grid =
[[-547  821 -497 -610 -495 -640  256  -28 -196 -290 -107 -176  464]
 [ 273  299  164 -106 -671 -645  -15 -458 -411 -646 -475 -688  333]
 [  12 -847 -141  360  337  423 -441 -466 -334 -268  273 -321 -447]
 [-451 -515 -489  310  198  191  199 -383 -572 -286  324 -437  392]
 [ 397  115  310  300 -296 -534 -313 -579 -537 -672 -396 -655 -235]
 [-617   15 -515 -628 -273 -169  268  355   33  327  -40  104  184]
 [ 455 -189  364  292 -211 -400 -534 -439 -281 -391 -242 -324 -470]
 [-294 -324 -432  347  148  107  150 -471 -696 -574  342 -576  373]
 [ 298 -471  149  537  202  218 -408 -496 -597 -289  267 -380 -407]
 [-168  565  -25 -633 -489 -572  153  206  285   23 -591  205   79]
 [ 376 -520  302  502  285  181 -553 -465 -478 -426  274 -418 -453]]
The entry in the bottom-right corner is -453
The first entry on the diagonal from the top-right corner -> 464
The entry directly below -437 -> -655
The second entry in reading order?
Answer: 821
The median of all entries -> -242
The entry directly above -273: -296
The entry directly below the largest entry is 299
The entry just right of 337?
Answer: 423
The second entry from the end, reading row by row?
Answer: -418
The fifth entry in reading order?
Answer: -495
The second entry on the diagonal from the top-right corner -> -688
The bottom-left entry?
Answer: 376
The 2nd smallest entry?
Answer: -696
The bottom entry of the column that holds the smallest entry -> -520
The entry directly above the centre entry: -313
The entry in the top-left corner?
Answer: -547
The third entry on the main diagonal?
Answer: -141
The entry directly above 150 -> -534
The entry directly below 184?
Answer: -470
The entry just right of the centre entry is 355
The entry just right of -107?
Answer: -176
The entry directly above -235 -> 392
The entry directly above 337 is -671
The 5th-last entry, reading row by row?
Answer: -478
The entry directly below -411 -> -334
The entry directly below 148 -> 202
The second largest entry is 565
The entry just left of the smallest entry -> 12
The entry just left of 23: 285
The centre entry?
Answer: 268

m =
[[ 16   5  -6  16  12  30  19  -7  28  17 -18  15]
 [ -5  -2   2   4 -13   7 -10 -13  -1  -4  51  -6]
 [ 14  14   4  11  27 -13  28  25  22   5 -21  24]
 [ 22   4 -31  23  20   2  14  17   0  22 -11  12]
 [ -1  11  -2  -3   0  29   4 -25  17 -12  -3   6]
 [ 21   1  -7  20   6 -11   1   6  -1  26 -25   3]
 [ -6  -7   8  -7 -24  19 -21 -28   1   3   6 -13]
 [ 19  11 -11  18  16  20  22   8  24  15  -1  20]
 [ 24   1 -29  13   2  18  -1  -5   6  10 -19   0]
 [-18  -4  16 -18 -19   9 -16 -23  -3 -10   3  -7]
 [ -2  10  -2   4  -3  13   3 -14  12   2  25   3]]
The smallest entry -> -31
Give the entry in the top-right corner.
15
The fifth entry in reading order -> 12
The entry just left of the smallest entry: 4
The entry in the bottom-left corner -> -2
The second entry on the main diagonal is -2
Give the entry directly above the largest entry.
-18
Give the last entry, reading row by row.
3
Give the 1st entry on the main diagonal.
16
Give the top entry of the column that holds the smallest entry.
-6
Give the second entry on the diagonal from the top-right corner.
51
The third smallest entry is -28
The third entry on the main diagonal -> 4
The third entry on the diagonal from the top-right corner is 5
The bottom entry of the column that holds the largest entry -> 25
Give the 2nd smallest entry.
-29
Give the first entry of the largest entry's row.
-5
The entry just right of the largest entry is -6
Give the entry just right of 29.
4
Give the third largest entry.
29
The first entry of the smallest entry's row: 22
The largest entry in the last column is 24
Give the entry just left of -24.
-7
Give the entry just left of 29.
0
The entry directly below the largest entry: -21
Give the 4th-last entry, reading row by row.
12
The smallest entry in the last column -> -13
The 2nd largest entry -> 30
The third entry from the end, reading row by row: 2
Give the bottom entry of the column that holds the smallest entry.
-2
